Where one turn sends some rows of the set: a few examples, then the rows asked:
fega: [  9   4 -15   0  11  15 -14  -7 -24  -7  -3   9  13 -13 -12  -1  11 -12
  -2   2   0   6  13  -3   6   6   7  -2   7  -7 -15  15   1  -8  -3  16
  20   1  -2  -2  -2   0  10  -1  -8  -5 -10   5  -2   0   8 -10 -11  -4
   9  -7   3  -8]
zopi: [  0   0  -7   3 -17  -1 -17 -10 -18   6 -11  23  22 -13  -7 -12  27  12
 -12   7   2   7  -8 -12   2  11   1  -6  -1 -10 -19   5  -3  -5  -4  11
   3   1   3  -2  -3  16   5  -2   2  17  -3   6  -6  25   6 -12  -1 -14
   2 -20  -3   7]
Dogu: [  2   5  -6   2   4  -3 -10   7  -5  -7  -7  12  18  -6 -21 -22   1  -2
 -11  24  -1   2   1 -11  17  -2   1   4  -8 -14   4  -6  -4 -17 -11   4
   4 -11  14  -5  -9   2   1   2  -8  12   0  -7   1  17   8 -14   1 -18
   2  -2  11 -13]
Nani: [  7   8 -21   7   4  14 -18  -6 -23 -11  -1   9  13 -16 -12  -6   7 -10
  -2   0  -3   4   6  -3   4   9   9  -3   7  -5 -12  11  -1  -3  -2  19
  17  -2  -1   2  -1  -5   9  -3  -9  -6 -14   5  -4  -3  14 -11 -10  -2
   7  -7   3  -8]
tasip: [  7   3 -21   5  10  15 -18  -7 -21 -12  -2   8  10 -10 -14  -4  14 -11
  -3  -1   1   4  10  -6   5   9   9  -3   5  -4 -14  11   0  -8  -2  18
  18  -1   0   1  -1  -1  10   0  -8  -3 -15   5  -5   1  11 -12 -13  -4
   6  -6   6 -10]
turuv: [  9  -6  -5  -1  -7  -6   1   2 -10  -5  -5  -7  15   5   0 -13 -11  -6
  -1  13  11  14  -2   2  -7   5   4  -5   5   6   0  -3  -5 -21 -18   1
  -2   5  11   4  14   2   5 -16  -5  12  -5  -7   6   5   5   5  -4   4
   5   3  -9  -8]
Kesal: [ 11  -8 -10  -4  -6  -8   2   1 -13  -3  -4  -7  22   5  -4  -7  -2 -10
  -2  13   8  14  -8   5  -8   4   3  -9   1   1   3  -1 -11 -20 -14   5
   0   9  12   8  15   1   5 -17  -5   9  -4  -4   6   3   2   2  -5  -2
   5   3  -5  -9]
Pib: [ 15   4 -15  -1  -9  -3   2  14 -14  -4 -10  17  27   0 -24  -9  -6   5
 -10   7  13   9 -17 -11  -1   2   1 -23   7 -14  -4  -2  -3  -5 -16  -3
  -3 -19  12  11  -6  10   0 -19   1  15   2  -5   2   9   0  -6   9   0
   6 -12  -5   3]
furop: [ -9   4   1  -2   5   6 -10  -5  -7  -9  -2  -3  20  -5 -23   5  11 -10
 -10  23   9   9  -1   0   4   6   5 -11  16 -15  -3   1  -9 -10   3   3
   0  -4   1  -4   1  -2  13  -6   1  27  -3 -13  -2  18  14   6 -10   0
  15  -4 -14   2]
redar: [ -2   0  -7   0 -16  -2 -16 -16 -13   7  -6  24  24 -15 -12 -12  21  14
 -13   4   2  14  -4 -13   2  14   0  -5   2 -11 -20   7  -3  -6  -5   8
   4  -1   2  -8  -1  17   5  -1   0  14  -4   3  -5  23   8 -12  -4 -15
   3 -21   4   7]
remis: [ -5  10   2  -4   5   6 -15  -2 -16 -11   1  -3  19  -2 -27   3   9  -9
 -12  23  11   9  -2  -2   4   4   1  -7  13 -23  -5  -3  -8 -15   6   7
   1  -3   0  -7   2  -2   9  -6  -2  27  -4 -11  -3  18  11   3 -12   0
  11  -8 -12   4]
sukeb: [  9 -12  -4  -9   5 -16   0  -5  -3  -2  -1   3  16   9  -6 -15   0  -1
  -6  -9   4  16   1  -2  -4   9   0   0  -1 -11 -20 -21   3  -3  -4   3
  -4  -1   0   8 -13  14   4   1 -11  10  -5   1   3  26   7  -8  15  -6
  -6 -18   4  13]
nizol: [  9  -8  -2  -4  -3  -4   1   1  -8  -3  -2  -7  18   6  -2  -9  -6  -6
  -1  14   9  10  -1   3 -12   7   3  -5   3   4  -1  -3 -10 -24 -14   7
  -3   8   9   9  11   1   5 -13  -8   9  -4  -2   5   2   3   5  -6   5
   7   5  -8  -5]
par: [ 12 -12  -9  -6   5 -22  -2  -4   1  -5   0   8  18   2  -5 -16   0   0
  -8 -10   8  20   0  -2  -6   6   3   1   3  -8 -20 -19  -1  -4  -6   1
  -7  -7   5   7 -16   9   3  -4  -8   8  -5   3  -2  24   9 -14  14  -1
 -11 -15   1   7]
pof: [  2   2  -4   5   4  -2 -15   8  -2 -16  -7  12  21  -7 -22 -24   5  -1
  -8  21  -4   2   4 -11  19   1   2   1  -6 -11   6  -5 -10 -22 -14  -1
   1  -9  10   3  -7   6   2   4  -7  13   0  -5   2  16   6 -10   2 -12
   2  -1   8  -5]
Gizu: [  6  -8  -4 -12   5 -20  -1  -3   0  -2   1   3  18   5  -3 -14   1   0
  -9  -5   3  14   5  -4  -6   6  -2   3   1  -5 -20 -21  -1  -1  -5   1
  -6  -4   2   3 -10  14   4  -1  -8   4  -4   1  -1  27  10 -10  14  -2
  -9 -15   0  11]
Pidi: [ -1   1 -11  -1 -18  -3 -16 -13 -17   3  -7  27  20 -13 -13 -12  21  13
 -10   4   4  12  -3 -12   1  10   2  -8   2 -10 -17   8  -1  -3  -6  10
   2   3  -1  -7  -1  19   2   1   2  14  -4   3  -7  23   8 -10   1 -15
   2 -22   1   6]
ludug: [ 12   2 -21   5   4  13 -17  -4 -22 -13  -2   9  11 -11 -12  -2   9 -11
  -2   0  -3   1   9  -5   8  10   9  -7   5  -3 -11   9  -5  -5  -2  16
  21   0   0  -4  -3  -2  10   1 -13  -7 -12   4   0   0   9 -11 -11  -2
   6  -8   4  -9]
Dasav: [  5  -8  -5  10   5  -8   4   0 -27  -7  12   8   9   2  -8  10   0  -4
 -13  -6   9   4  -7   3   8   2   5  -4  19 -12 -13 -16   6  -6   1   1
   5  -3   1   4   5 -12   1  -8 -15  10  -8   2  -2   3   4 -12 -12  18
  -1 -18  -2   5]
bil: [ 18   4  -7  -1  -6   1   2  15 -19  -8  -7  18  25   4 -21  -8  -3   6
 -13   9  16  11 -16  -6   0   0   6 -17   5 -14  -1  -2  -3  -7 -15  -6
  -4 -16  12  14  -8  14  -4 -17   3  18  -3  -9   2  12  -5  -8   1  -6
   4  -9  -9   5]
voraf: [  0  -7  -5   9   4 -12   4   1 -26  -3  10   9   8   4 -10   6   0  -5
 -12  -4  12   4  -5   4  11  -1   5  -2  21 -12 -13 -16   5  -5   4   5
   7  -5   3   8   2 -11  -2 -11 -19   7 -11   0  -5   5   2 -13 -10  13
   0 -21  -1   3]
Kadov: [ 11 -13  -5  -5   2 -18   0  -3   0  -7   5   4  15   4  -5 -14  -1   1
  -9  -8   4  21   2  -2  -5   9   5   4  -3  -7 -20 -20   0  -3  -4   6
  -6  -4   0   4 -11  12   4  -2  -5   9  -5   2   5  25  10  -6  13  -5
 -10 -14   4  13]
rofad: [ -5  13   0  -3   3   4 -16  -2 -10 -10   1   1  17  -1 -25   7  10 -15
  -8  20  13  10  -3  -2   4   5   0  -9  16 -20  -4   0  -9 -18   1   4
   1  -6   2  -2   3  -5  12  -9   0  27  -1 -10   0  13  13   7  -9  -1
   8  -3 -13   5]
Tozav: [  1   1   1   1   5  -1 -17   5  -6 -10  -4  11  17  -6 -24 -20   2  -1
  -6  23  -4   0  -1 -10  19   2   2   3  -9 -12   7  -4  -6 -19 -15  -1
   1  -6  10  -4  -7   1   3   2  -8  16   1  -5   3  16   5 -15  -1 -16
   0  -2   5 -12]
Bof: [ -3  -7  -7  13   2  -6   5  -2 -27  -5  13   7   6   4 -11   8   2  -4
 -10  -4  14   5  -8   1   8  -3   2  -5  23  -9  -7 -15   4  -5   1   3
   7  -3   6   7   6 -10   1 -10 -14   7  -3   0  -1   3   5 -10  -6  17
   0 -20   2   7]
vek: [ 12 -12  -7  -7   6 -20   0  -2  -1  -3   1   8  16   5   0 -15   1  -2
  -5  -7   5  19   1  -1  -6   8   3   4   1 -10 -19 -16  -2  -3  -5   1
  -6  -5   0   8 -12  10   3  -3  -9   7  -3   4   2  25   8  -9  15  -2
  -9 -17   4  13]
Fut: [  9 -12  -6 -10   2 -19   0  -1  -4  -7  -2   2  15   6  -3 -14   0  -4
  -9  -5   5  18  -1  -4  -9   6   2   3  -1  -7 -17 -18   4  -1  -5  -1
  -3  -5  -1   5 -16  12   4  -4 -10   4  -7   2   0  24  12 -10  18  -3
 -10 -15  -1   7]
refu: [  5  -7  -7   8   4  -9   3  -1 -26  -7   9   5   6   0  -8  10   0  -1
 -10  -7  12  -1  -4   3   9  -5   5  -6  20 -10 -10 -16   5  -4  -2   4
   6   1   5   4   3 -12  -2  -8 -13   9  -8   5  -1   0   2 -11  -9  17
  -1 -18  -3   8]
bobuz: [  1  -2  -5   2 -16  -2 -15 -12 -16   0  -9  28  21 -11  -9  -9  27  12
 -11   5   4  15  -6 -12  -2  11   3  -7   2 -11 -19  12  -4  -7  -5  11
   2   1   1  -4  -4  18   2  -3   2  12  -2   5 -10  18   8  -8   0 -13
   8 -21   0   5]
sudu: [ 12   4 -21   7   8  16 -13  -8 -20  -8   2   9  13 -14 -15  -7   7 -10
  -3   0   0   8   5  -3   7   7   5  -3   3  -6 -15  10  -2  -5  -3  18
  23   2   1   3  -1  -3   7   1  -8  -5 -12   7   1  -1   8 -14 -14  -2
   7  -5   0 -11]
tuful: [ 14   4 -11  -3  -5   2  -1  18 -16  -6 -13  13  25   3 -24 -10  -1   3
 -11   8  19  11 -16 -11   3   3   5 -17   4 -14  -2   1  -5  -4 -15  -5
  -4 -19  14  12  -6  12   0 -22   1  16  -1  -5   1  14  -2 -12   6  -4
   5 -12  -6   3]
loriz: [  8   3 -18   1   8  16 -18  -6 -21 -13   5  12  11 -14 -13  -9  12 -14
  -1   0  -3   4   9   0   6  10  11  -5   6  -6 -15  11  -1  -8  -2  17
  19  -1   1   3  -1  -4  12   0  -7  -4 -12   5   0   2   8 -11  -8  -6
  10  -6   0 -10]
susaf: [ -1   1  -9  -4 -11  -1 -15 -16 -16   5 -12  22  22 -14  -8 -12  24  15
  -9   3   2  11  -8 -15  -1  10   0  -8   2 -12 -18   7   0  -3  -4  12
   5   1   3  -3   0  18   3  -1   6  16  -4   7  -9  21   7  -9  -5 -12
   5 -20  -5   1]
pekub: [ 18   6 -10   1  -5   2   0  15 -18  -5  -3  16  26   1 -24 -11  -4   3
 -12   9  16  10 -18  -6   1   1   1 -20   5 -11   2  -3  -4  -6 -23  -2
   0 -19  13  10 -11   8   3 -17   0  18  -5  -8   1  12  -3  -9   9  -3
   4 -15  -4   3]
rina: [ -4   4  -2   0   1  -4 -13   7  -8 -12  -4  10  18  -7 -23 -22   6   0
 -15  25  -1   3   8 -10  17   0   3   6  -9 -13   4  -6  -6 -20 -10  -1
   3 -10  16   0  -9  -1   1   3  -8  13   2  -8   2  13   6 -10   1 -15
  -1  -4   5  -6]
Tam: [ -1   3  -8  -1 -15   0 -13 -13 -19   4  -7  26  23 -13  -9 -11  24  11
 -12   3   4  10  -6 -13  -5  11  -1  -9   1 -11 -17   8   0  -7  -6  11
  -1   7   2  -4  -3  15   5   4   3  14  -1   9  -8  22  11 -10   1 -14
   4 -18  -1   7]
Pemas: [  0  -4  -5  11   6  -9   1  -1 -24  -3  16   9   9   3 -10   6  -1  -5
 -12  -4  12   3  -7   4   9  -7   1  -5  19 -13 -14 -15   6  -7  -1   0
   7  -3   5   5  -1  -9  -2 -11 -16   6  -7   1  -3   3   1 -15  -5  20
   1 -20   0   9]
fopa: [  2  -6  -7  10   8 -12   5  -1 -28  -6  10  12   8   4  -7   8   2  -6
 -12  -4  14   3  -5   0   9  -3   7  -6  20 -14 -11 -17   6  -9   4   3
   5  -5   5   3  -1 -11   3 -10 -13  11  -9   4  -2   5   1  -9  -8  16
  -3 -20   1   4]
kefo: [-11   7   0  -3   3   0 -13  -2 -11 -13   1   6  21  -4 -23   6  10 -14
 -11  21  14   7   0  -4   5   8  -2 -14  12 -20  -2   2 -10 -16   2   3
   2  -5   2  -6   5  -3  12  -8  -1  28  -4 -12  -3  16  17   5 -10   0
  13  -8 -10   0]
topud: [ 10  -5  -7   1   0  -4   0  -1 -13  -4  -5  -9  17   7   0  -5 -11 -10
   0  14  10  13  -1   1 -10   8   3  -3  -2   1   1  -4  -9 -18 -14   5
   0   3  12   4  13   3   3 -17  -3  11  -7 -10   7   3   4   6  -5  -1
   4   1  -3  -8]

Gizu goes to Pemas
Pidi goes to vek
par goes to refu
Now these:
bil goes to topud
furop goes to rina
Kadov goes to fopa
sukeb goes to voraf
Dogu goes to Pib
tuful goes to turuv
loriz goes to zopi

Where one turn sends some rows of the set: a few examples, then the rows asked:
ves: [  3  14  -7  -3  -5 -12  -9 -17  -1  -4 -26  -6 -25]
Bif: [ 12   8 -17  -3   6  -5  13  -6  -2   6  -8  -5 -16]
Nada: [ 24  16  -5  23  -1  -6   7  -6  -4   7 -28  -4 -15]
natut: [  3  14 -12   0   0  -3  22 -12   4  -5 -13 -11 -24]
maki: [ 12   5  -9  24  -6  -8  -3   5   0  -1 -21 -19  -7]
Kor: [  3  13  -7  -3  -4 -11 -11 -16  -2  -2 -25  -6 -25]
gaz: [  8   8  -2  21  -5 -16  16  -1  -2 -19  -9 -15 -19]
guzom: [ 10   6  -3  20  -5 -10   5   7 -13  -6  -1 -13 -22]
zol: [  6  12  -8  -3  -3 -14  -9 -16   0  -2 -26  -5 -22]
nol: [ 10  10 -16  -3   4  -8  20 -11   4  -1 -12  -6 -16]
Kunaz: [ 12  13  -9   5 -10 -10  -3 -23   2  -3   3 -11 -20]
kabo: [ 16  21  -1  25  -6   1   7  -7  -6   4 -27  -8 -25]
zuz: [ 12  13  -9   5 -10 -11  -1 -24   3  -5   2 -11 -18]
Sameb: [  0  14 -11   1   0   3  15  -9  -3   1  -9 -10 -31]
pif: [ 21  18  -4  23  -3  -7  11  -9   0   2 -30  -6 -16]
befe: [  9   7  -6  26  -8  -3  -4   7  -3  -1 -20 -20 -13]
sena: [  5  13  -7  -3  -4 -14  -8 -18   0  -3 -26  -5 -23]
dep: [ 16   4  -6  18  -1 -16   6   7 -10  -6  -3 -10 -12]
vagek: [  5  12  -8  -3  -4 -13 -11 -16  -2  -1 -25  -5 -23]
mipun: [  5  11 -14  -1   3   1  10  -4  -6   7  -6  -8 -25]
ged: [  5   9  -4  27 -10  -2  -1   3   0  -6 -22 -22 -17]
Pag: [ 12  11  -9   5 -10 -11  -3 -23   2  -2   3 -10 -19]
Lader: [ 11  13  -9   5 -10 -10  -1 -24   3  -5   2 -12 -20]
Vetu: [ 11   6  -8  25  -7  -9   2   2   4  -7 -24 -19  -7]
mene: [ 15   5  -6  19  -2 -20  13   2  -2 -14  -7 -11 -11]
fis: [  5  10   0  22  -7 -10  10   2  -8 -14  -4 -16 -25]
pobim: [  6   9  -5  27 -10  -6   4   0   4  -9 -25 -22 -13]
Renuk: [ 17  20  -2  25  -5  -3  11 -10  -1   0 -30  -8 -23]
lasa: [ 20  18  -4  24  -3  -2   4  -5  -8   9 -26  -5 -21]
Dogok: [ 14  11  -9   4 -10 -11  -2 -24   3  -3   3 -11 -18]

maki goes to ged
vagek goes to ves
Now these:
Bif goes to Sameb
Nada goes to kabo
dep goes to fis

Where one turn sends some rows of the set: a few examples, then the rows asked:
luze: [  5  13   4 -17   7 -12  -9   9   4  -6   5  -3 -10  -5 -11  -6  14   7
  -3  -1  -1   9  15   1   7   2  -4  -6  -4   4  -1  -2  -2  -6   4  -5
   4 -10 -15 -14  16]
vesi: [ 14  -8  10  18  -2  -2   8  -7 -13  -2  -6  -4  21   4  12   3   1   5
  -3  -5  -9  -6  -4  -2  -2 -10  -3  -8  -2   5  -6  16  -3  -4  -6   0
  -9 -16  -9 -10 -10]
Nirap: [ -5   1  -3 -21   6  -1   5  -6  12   9  -1  -4 -12  -7 -16 -10   3   7
  11  -6   2  21  10   3   9  -4  -3 -11   6  -3  -2   0   4   1   4   0
  -2   1  -4  -4   1]
parid: [ 17  -9   6  18   2  -3   7  -7 -12  -3 -10 -10  16   0  13   8   3   2
  -2  -3  -8  -7   3  -2   0 -13  -2  -5  -6   0  -6  12  -3  -3  -6   0
 -13 -15  -7  -6  -6]
kivap: [ -3  -2   0 -16   2  -1   2  -2   9   9  -1  -5 -20  -5 -16  -8   3   4
   6  -3   0  19   1   7   3  -5   3 -17   6   4   1   2  -4   1   2  -2
   1   3  -3  -7  -3]
Siguk: [ -1  -1  -2 -19   7  -3   4  -1  10   8   1  -7 -15  -6 -19  -6   6   8
  11  -6   0  20   9   3   8  -7  -1 -12   7  -3   1   1   1   3   3   2
   0   0  -3  -6   5]
rer: [  4   6  12  14   0   9   7  -5 -12   2 -11  -5  28  -3   6  -4   4   9
   8 -14  -8  -9   6   7   2  -2  -5  -1  -8   1  -5  15   3  -7   0  -6
   1 -16 -14 -11 -15]
Rozud: [  8   2  13  15  -1   5   7  -5 -13   2  -6   3  27   3   7  -6   1  12
   3 -11 -11  -7  -5   2   0  -3  -4  -7  -5   8  -5  17  -1  -9  -2  -4
  -2 -16 -14  -9 -14]
zif: [ -7   0  -2 -17   3  -2   3  -6  12  11  -2  -3 -17  -5 -15 -11   1   5
   5  -3   2  20   1   7   5  -2   2 -17   6   4  -3   1  -1  -2   3  -5
   1   3  -5  -5  -7]
muge: [ 13   4  10  -9  -2   5   3   4   1  21  -2  -3 -12  -4  -5  14   0   9
  -1 -10   2  -3  11   3   2  13  -7   0 -13  -5  15   4  11   7  -1  -4
   8   8  -6 -13 -15]
nev: [  0  17   2 -18   9 -11  -8   3   6  -6   4  -1  -6  -6  -8  -9  15   9
  -4   0   0  10  17  -1   7   3  -7  -6  -4   2  -5  -4   3  -7   3  -6
   5  -9 -18 -12  13]
lizu: [ 16   1   9 -11   4  -3   9  -2   4  24   4  11  -5   4  -2   9  -5  16
  -9  -5  -3   1   3  -9   1  11 -11  -4  -9  -1   9   1  12   4  -5  -2
   3   6  -9  -5 -12]
monos: [  5   2   9  16   4   8   4  -4 -12   0 -14 -12  21  -9   9   4   8   4
  10 -13  -7 -12  15   7   2  -6  -4   3 -11  -5  -2  12   3  -5  -1  -7
  -5 -14 -13  -8 -11]
naba: [  1  -3   1 -16   3  -3   1   0   8   8   0  -9 -20  -5 -19  -6   3   3
   9  -4  -1  19   4   3   6  -7   2 -15   6   1   2   4  -3   3   3   1
   0   1  -2  -9   2]
Seda: [ 10  -3   8  17   8   0   4  -5 -13   0 -15 -15  13  -8  12  11   8   1
   4 -10 -10 -14  11   0   2 -11  -2   1 -10  -2  -2  10  -3  -4  -6  -6
 -11 -11 -11  -3  -4]
tep: [ 13  -1   7  -8   4  -3   6  -4   5  23  -1   7 -13   0   1  15  -3  10
 -12  -2  -1  -1   5  -7   0   9  -8  -2 -12  -1   9  -1  10   4  -6  -6
   0   8  -9  -2 -14]
zuki: [ -5  16   1 -15   4 -10 -11   1   7  -5   1   1 -11  -5  -7 -10  12   6
 -10   5   1  10   7   5   4   6  -3 -10  -7   9  -6  -1  -1 -10   6 -12
   6  -6 -19 -14   3]
dezot: [ -8   1  -3 -20   5  -2   4  -8  13  12  -2  -3 -11  -5 -13 -12   2   7
   8  -4   2  20   7   5   6  -2  -1 -14   5   0  -4  -1   4  -1   3  -3
   1   1  -7  -4  -3]
Segog: [ 12  -6   5  17   1   0   6  -9 -14  -2 -12 -15  19  -5  15  10   6   0
   2  -7  -5  -8  10   2   1 -10  -4  -1  -8  -5  -5  12   1  -2  -6  -2
 -11 -14  -8  -8  -7]
naf: [ 15   4  11 -14   1   2   9   2   3  23   6  10   0   5  -6   7  -5  19
  -4  -9  -1   1   6  -5   2  12 -12  -3  -8  -2  11   4  13   6  -3   2
   8   5  -8 -10 -11]
Pemug: [ 12   1   8  -7   1   1   3   0   3  22  -4  -1 -16  -5   0  17  -1   6
  -7  -5   0  -4   8   1   1  10  -6  -2 -14  -4  13   1   9   6  -4  -6
   4   9  -6  -7 -15]
zoz: [  6  -1   8  17  -5   8   7  -8 -12  -2 -10  -8  28  -3  11  -1   3   7
   4 -11  -4  -5   4   8   0  -3  -6  -4  -6  -1  -6  15   4  -5  -3   0
  -3 -16 -11 -15 -15]
Sug: [ 15  -6  10  16   8  -3   6  -6 -13   1 -10  -5  12   0  11   8   5   4
  -1  -5 -13 -11   0  -6  -1 -14  -1  -4  -8   5  -4  12  -6  -5  -8  -6
 -12 -11 -10  -2  -4]
zut: [ 15   4  11 -13  -3   5   5   4   1  22   4   3  -3   1  -8   8  -3  15
   1 -13   0   1  10   0   3  14 -10  -1  -9  -4  15   5  14   7  -2   1
  10   3  -7 -15 -12]
Vakel: [ 11  -4   9  16  -5   4   8  -8 -13  -2  -7  -3  27   3  10  -3   0   9
   0  -7  -7  -4  -4   2  -1  -5  -4  -7  -3   4  -7  17   0  -6  -3   0
  -5 -17  -9 -13 -14]
givo: [  6  12   4 -15   4 -10 -12   9   2  -7   4  -3 -14  -4 -11  -6  14   7
  -5   3  -1   8   9   2   3   2  -1  -9  -5   8  -1  -1  -5  -6   4  -7
   8  -9 -16 -18  11]
gos: [  6  -2   6  17  -1   5   7  -8 -12  -1 -12 -15  25  -6  13   4   5   5
   6 -11  -4  -6  11   7   2  -6  -5  -1  -7  -5  -5  13   5  -3  -3  -2
  -6 -14  -9 -12 -11]
mumak: [ 14  -4  13  15   2  -1   8  -4 -13   0  -7   2  19   5   9   0   1   9
  -3  -6 -14  -9  -7  -4  -1  -9  -1  -8  -5  11  -6  16  -6  -7  -6  -5
  -7 -14 -11  -5  -9]
reta: [  2  13   4 -13   4  -9 -14   5   4  -6   2  -2 -14  -6 -10  -8  14   5
  -9   5   0   8   5   5   2   5   1 -11  -5  10  -4   1  -5  -9   4 -10
   8  -8 -17 -18   5]
viv: [ -4  17   0 -19   8 -10  -9   0   6  -4   2   3  -6  -5  -7 -10  12   9
  -7   2   2  11  12   2   5   7  -6  -8  -7   5  -8  -4   2 -10   5  -9
   6  -7 -20 -12   7]

givo goes to reta
mumak goes to Rozud
zut goes to muge
Now these:
Vakel goes to zoz
Siguk goes to naba

